In the data rows, the value 128 means zero.
Some points, one per row:
[ 80 122  95 135 118  96 115 162  98 143 120  71 186  94 129 118 191 110]
[149 128 109 111 123 146 146  81 131 114 127 149 104 142 141 122 128  82]
[113 148 166 148  69 149  89  96 132 103 111 152 119 141 104 152  94 136]
[145 122 120 109 135 160 151  91 130 117 134 150  99 130 140 129 108 101]
[ 99 111 116 116 143 144 155 103 128 121 129 115 123 104 145 119 113 117]
[ 98 112 117 127 125 131 131 127 134 124 117  97 144  97 132 118 134 106]
[178 154 146 151 112 108  88 176 133 144 140 160 118 174 107 137 144 173]
[ 90 107 110 126 141 143 138 124 127 124 127 105 136  82 136 122 121 116]
[154 132 155 145  90  49  78 186 141 143 121  86 159 116  94 108 209 137]
[142 136 153 147 146 133 106 143 131 137 137 149 113 167 148 143  92 170]
[122 123 162 148 132 141 113 104 140 127 116 129 121 170 123 142  86 143]
[105 131 133 132 114 183 140 114 124 111 136 160 105 112 134 150  85 148]
[106 116 115 118 154  83 136 155 127 143 114  70 168 108 144 102 166 111]
[126 124 120 125 110 106 124 141 138 129 119  94 148 114 107 108 169 112]
[117 120 118 112 143 111 140 133 133 135 119  93 146 110 155 113 159 111]
[ 55 118  47 124 160 100 137 167  68 154 161 105 167  60 129 133 166 152]
[158 123 127 126 150  71 143 149 141 144 115  86 149 137 139 102 179  90]
[ 59 119  61 129 142 122 130 161  81 142 163 114 158  61 111 122 165 142]
[165 115 164 138 103 108 101 123 149 134 101 112 154 185 110 113 157  88]
[155 142 139 138 130 122 110 136 135 132 138 138 110 145 123 132 125 151]
[117 127 116 113 130 112 147 116 120 130 110  93 148 120 149 109 159  78]
[169 146 159 138 118 132  94 180 142 143 124 178 149 180 103 154 106 213]
[141 118 125 122 134 106 144 122 138 131 116 103 135 143 136 107 157  86]
[128 111 102 112 152  97 139 148 133 140 144 113 131 109 159 109 151 128]
[107 117 105 134 149 167 173 113 122 120 134 120 117 114 156 125 110 118]
[138 129 126 128 118 124 121 119 131 122 135 130 116 114 134 124 135 130]
[115 119 123 118 109 115 126 103 132 122 109  98 144 140 124 115 150  85]
[140 135 148 145 133 117  97 159 131 140 144 134 118 146 111 134 117 190]
[185 142 156 131 149 151 123 142 132 138 141 174 108 160 123 146  94 154]
[133 145 177 167 105 133  91 143 140 126 113 142 137 169 104 154  97 172]
[172 146 123 120 154 150 133 141 121 131 161 201  90 143 127 145  91 176]
[217 122 210 123 125 113 122 148 160 140  77 129 184 220 115 133 151  83]
[160 132 127 119 133 106 129 140 140 134 135 121 123 135 136 113 162 100]
[152 129  92 108 117  98 113 159 124 134 157 132 123  86 120 113 178 144]
[108 145 102 103 121  88 155 113 107 130 108 101 148 122 132 121 186  54]
[ 98 113 162 147 111 142 100  94 138 122  88  79 167 137 140 121 123  78]
[158 121 165 160 158 164  99 160 142 143 118 148 148 172 117 154  64 198]
[ 85 116 109 123 141 112 145 110 119 130 103  87 151 112 155 120 139  96]
[123 119 112 105 168 113 155 133 127 139 118  93 143 119 150 105 150  97]
[163 122 141 113  99  94 107 115 139 132 109 119 145 164 107 115 176  59]
[150 141 138 136 136 120 113 135 131 133 143 148 102 143 124 138 117 148]
[164 140 158 131 138 116 103 146 142 141 128 130 120 164 123 130 122 151]
[155 111 134 122 180 110 142 155 141 152 135  92 136 122 148 102 144 113]
[120 124  98 100 131 119 151 116 121 126 126 116 132 117 163 111 159 115]
[153 140 161 146  87  86  78 145 143 130 112 113 141 155  98 123 158 111]
[194 162 155 117 114 124 122 140 134 130 131 183  99 165 117 139 129 139]
[122 113 145 128 131 131 122 113 143 131 109 100 140 156 112 115 134  80]
[165 134 137 126 145 106 117 143 137 138 142 130 112 143 120 119 130 156]
[113 112  87 117 162  98 153 142 115 139 135 102 142  94 156 112 151 111]
[142 131 112 112 158 169 156 121 117 123 163 198  86 125 135 144  83 166]
[186 134 168 127 159 144 138 126 132 135 140 164 112 172 141 141  98 148]
[ 81 128 101 128  97 184 184 100 103 102 134 154 109  94 139 138 122 123]
[118 125 120 113 103 141 136  81 130 109 109 126 126 120 134 128 134  58]
Then 12 other points, each followed by its number:
[103 111  61 103 160  87 140 164 102 148 152 107 151  75 139 107 178 127] 0
[125 128 155 151 105 113 103 124 143 125 112 110 136 154 127 132 126 134] 1
[155 137 167 140 144 134 115 139 136 132 128 162 119 177 130 143  92 166] 2
[146 139 136 133 137 141 117 123 128 127 144 164  96 144 136 142 100 152] 3
[133 124  98 127 105 103 118 139 129 125 137 119 130  79 112 112 173 118] 4
[167 152 152 143 103 126  88 161 130 137 133 163 125 155 100 150 116 196] 5
[100 109 124 140 121 127 109 142 136 128 115  79 161  96 125 114 146 132] 6
[193 150 181 123 106 155 118 122 147 119  97 174 137 204 102 151 104 126] 7
[191 133 122 120 155  86 125 182 140 157 154 122 117 128 131 102 176 152] 8
[171 147 170 138 130 135 110 144 141 137 124 148 120 178 121 142 108 164] 9
[102 121  99 116 164 106 172 102 116 135 110  96 142 122 170 111 134  75] 10
[155 152 162 135 112 121  99 155 136 129 128 167 128 163  94 151 105 176] 11
Which two of these numbered points are nearest to each point below, ignoring the 3 directions in which the first points spread most? Their numbers follow each, nearest first.
[125 138 157 148 112 134  97 130 130 127 129 146 117 138 114 150  91 188] > 1 6
[104 116 124 140 105 138  88 134 135 121 123  96 149 113 123 127 137 138] > 6 1
[151 117 163 111 220 123 180 112 109 156 120 106 140 212 163 126 120  82] > 10 2
[126 110 120 116 180 102 156 143 134 147 115  78 152 131 160 104 141  88] > 10 2
[140 134 114 104 104 110 120 124 128 118 144 139 110  95 119 124 147 117] > 4 3
[148 133 149 128 123 140 124  94 136 120 126 146 107 142 130 131 115 111] > 3 9
[112 114 130 141 123 130 110 133 144 130 112  86 149 119 142 113 136 123] > 6 1
[ 97 115 123 113 107 116 132 108 134 114 110 101 142  99 133 120 139  88] > 11 5
[ 89 122 109 130 123 155 167  99 121 113 127 124 118 107 154 120 117  98] > 9 3
[ 91 101 118 130 153 143 134 134 130 131 137 105 135  93 129 117 116 150] > 6 2
[127 133 123 137 129 129 123 117 132 129 141 141 103 137 122 131 110 140] > 3 9
[145 111 163 130 140 140 129  88 138 127 105 119 142 179 132 128 111  71] > 2 9
[ 89 103 108 128 169 118 141 140 135 136 131  93 142 113 147 113 113 145] > 2 9
[ 81 112 143 140 154 169 159  75 119 118  97 101 142 155 155 139  80  76] > 2 9
[136 122 106 127 161  80 143 168 127 153 126  75 162 123 168 104 185 110] > 10 2
[199 153 162 121  99 140 121 160 150 129 100 195 148 190  91 156 105 166] > 7 11
[ 61 113 119 147 114 157 132 110 123 116 107  86 157  87 135 129 119 120] > 6 1
[209 142 135 109 179 140 135 164 127 152 168 190  90 155 130 133 117 173] > 8 0
[166 106 195 127 196 152 155 111 108 143 133 134 144 213 163 134  92 119] > 10 2
[123 117 119 122 127 113 125 132 136 128 109  85 154 113 130 115 153 108] > 9 2
[135 129 114 124 134 132 129 123 131 123 145 143 102 114 127 130 119 133] > 3 0
[101 119 111 125 130 192 175 104 116 111 131 134 115 112 145 129 117 112] > 9 7
[151 124  98  81 170 111 176 115 126 134 144 134 108 111 159 114 140 105] > 8 0
[113 120 104 117 139 108 145 142 128 140 124  91 150 107 151 109 165 103] > 9 2
[ 94 124 110 117 127 130 163  95 114 118 106 101 142 111 147 127 132  78] > 9 2
[255 164 211 130  82  89 109 191 171 143  69 154 181 255  94 139 173 133] > 7 0
[163 152 168 132 103 127 104 130 136 125 122 157 117 160  91 146 111 163] > 11 5
[ 86 113 107 135 134 169 146 127 123 120 138 115 127  82 161 127 113 148] > 6 1
[157 149 144 140 127 123 106 139 127 130 141 172 105 160 119 148  99 175] > 3 9
[106 118 101 106 145 117 145 128 129 134 121  98 144 110 137 109 152 107] > 9 2
[175 105 191 125 197 134 149 130 119 151 137 117 138 204 143 127 114 117] > 10 2
[ 79 114 113 140  94 119 102 142 131 123 114  82 165  81 117 116 161 121] > 6 1
[153 146 125 134 127 147 109 159 124 136 152 202 114 146 106 154  96 198] > 7 11
[144 109 140 122 153 120 141 108 138 134 114 105 135 164 152 117 127  83] > 10 2
[106 120 151 158 151 163 105 135 135 135 129 114 128 136 138 134  77 170] > 6 1
[183 149 167 156 123 109  89 182 146 147 120 151 144 180  97 141 127 193] > 9 2
[ 61 101  62 120 160 122 119 175 102 152 162 100 160  47 129 110 155 165] > 6 9
[ 92 118 119 131 120 114 130 113 132 120 116 100 144 105 143 120 140 107] > 1 11
[175 148 132 116 139 145 130 132 127 129 149 199  94 157 131 157  99 163] > 0 3
[130 118 164 130 139 186 156  83 122 108 126 170 116 169 141 157  66 120] > 2 9
[ 25 111  58 150 170 174 175 178  54 149 168 118 166  83 118 134 125 189] > 7 2
[ 91 138  71 102 131 120 184 104  87 126 129 127 131 102 144 123 157  68] > 7 0
[ 59 115 142 144 119 161 145  74 119 108  84  91 153 160 147 135  95  64] > 1 6
[153 124 134 142 123  75 100 191 146 152 126  77 162 115 117 103 186 165] > 9 6
Here are 12 other points, each followed by its number:
[110 124 104 113 130 107 139 128 123 129 110  88 156 103 141 118 165  82] 0
[130 132 154 125 121 143 113 115 137 122 125 136 113 153 114 142 103 143] 1
[143 156 135 130  93 143 106 129 123 122 148 188  95 135  99 154 117 165] 2
[103 116 120 118 130 112 143 113 128 128 112  93 149 114 132 112 149  96] 3
[152 114 145 127 151 133 129 101 138 135 106 119 142 191 126 121 120  61] 4
[140 141 148 151 126 134  90 159 130 136 138 134 121 134 116 135 108 175] 5
[125 143 103 107 119  54 144 159 100 146 113  84 170 116 133 106 225  69] 6
[100 115 149 148  96  97 103 115 140 117  98  76 166 117 121 119 146  93] 7
[118 120 150 137 128 160 126  94 136 115 115 125 120 156 145 130  94 111] 8
[155 150 137 129 106 126 120 111 132 117 136 166  95 135 133 143 114 137] 9
[130 131 120 125 132 157 146 108 123 118 148 168  89 128 136 138 104 150] 10
[120 126 112 125 125 104 119 137 131 128 138 122 121 110 123 121 136 142] 11
The same question for these:
[157 146 110 108 112 129 141 102 124 114 147 175  80 123 119 136 127 117] > 9 2
[ 98 122  90 122 128 153 182 109 114 115 142 141 108  94 143 126 126 118] > 10 0
[114 123 133 143 130 138 125 121 135 125 130 124 119 108 124 131 105 152] > 5 3
[145 124 102 107 139  87 138 153 128 140 137 105 138 105 130 102 181 105] > 10 0
[121 133 106  93 112 128 165  94 118 114 133 144 107  92 145 118 154  90] > 9 10
[178 113 196 127 184 146 144 138 128 145 132 148 143 203 147 141 102 131] > 4 3
[138 127  96 106 132 113 158 113 127 123 124 118 124 104 136 114 156  93] > 10 9
[106 124 105 116 120 116 133 118 127 119 112  97 147 109 146 114 158  70] > 0 11
[ 82 104 127 143 149 151 139 132 129 130 131  98 142 107 150 123 114 149] > 8 5
[125 140 114 121 101 137 124 114 127 116 133 140 110 103 128 128 136 133] > 9 2
[143 131  85 114 163 136 149 147 112 140 189 188  82 119 123 132 113 184] > 10 6
[122 112  96 114 187 169 193 117 113 132 153 145 100 121 166 121 109 117] > 4 10
[147 141 165 160 113 116  78 169 135 145 133 116 136 153 101 139 138 178] > 5 1
[115 125 151 144 108 136  98 128 140 126 117 104 138 126 102 125 128 117] > 5 7
[141 167 124 129  55 140  86 145 108 112 157 210 108 101  45 161 143 180] > 2 9
[121 141 173 161 103 140  72 168 139 134 113 146 157 165  93 152  91 200] > 7 5
[164 117 145 106 152 107 148 105 134 135 112 118 133 168 139 116 148  45] > 4 10
[130 127 162 150 153 154  96 155 138 142 132 127 132 165 138 148  74 188] > 8 5
[165 149 154 128 122 155 117 124 137 123 121 166 115 168 119 146  96 152] > 0 3
[114 125 125 121 106 120 126 121 134 120 125 116 130 106 127 116 144 115] > 11 1
[105 136 146 144  91 166  97 116 127 110 124 160 120 125  95 162  82 167] > 7 1
[ 95 122 146 157 119 152 102 119 137 121 120 112 130 115 122 140  88 142] > 7 5
[130 139  98  92 148  80 173 116 106 136 109 101 144 127 150 109 180  48] > 6 10
[124 109 107 120 143 102 140 140 134 137 134 101 139 111 143 109 143 151] > 3 11
[128 116 164 146 146 144 118 111 143 129 116 111 134 165 124 126  99  98] > 8 5
[101 133  47  96 150  89 163 143  75 145 153 125 143  88 134 113 187 102] > 6 10
[112 113  92 110 152 101 145 145 126 138 137 103 141  91 132 113 153 101] > 0 10
[ 93 132 141 147  91 149 111 112 123 110 129 136 118 109 117 143 103 140] > 7 5
[139 132 144 135 130 125 118 123 132 124 139 146 105 132 122 136 108 151] > 11 10
[139 113 151 119 154 120 138 117 139 137 115  97 143 169 143 115 138  74] > 4 3
[147 109 146 123 152 108 131 114 141 140 106  95 148 161 137 114 135  71] > 4 3
[106 116 127 128 104 130 130  99 130 114 104 103 147 123 137 120 141  74] > 5 1
[122 124 143 126 136 163 148 109 126 117 137 152 103 125 126 135  88 143] > 3 1
[161 136 125 122 120 106 117 125 134 127 136 142 108 123 117 126 137 128] > 9 10
[ 87 115 108 125 141 148 162 110 124 120 126 111 130 110 138 125 113 121] > 3 8
[125 127 117 105 103 128 137 103 128 114 120 124 124  96 129 117 153  78] > 9 2
[122 114  83  95 145 104 144 148 119 134 154 127 124  77 140 110 165 135] > 10 11
[117 116 121 119 140 142 155  92 129 120 116 121 118 126 142 123 114  97] > 3 0
[135 119  89 121 130  88 119 173 127 144 151 112 141  94 122 104 187 135] > 10 11
[112 115  95 117 123  95 121 153 127 136 135  99 149  85 118 118 171 136] > 11 3
[ 95 125 109 115 113 122 140 109 124 115 124 113 132  92 142 121 148 102] > 11 10
[144 136 156 148 138 135  96 146 136 141 138 127 119 133 125 138 113 171] > 5 8
[109 134 119 141 113 143 129 115 125 118 138 146 107  93 111 135 109 153] > 11 5
[131 142 133 146 119 151  98 153 122 133 150 159 112 127 106 141 112 168] > 5 1
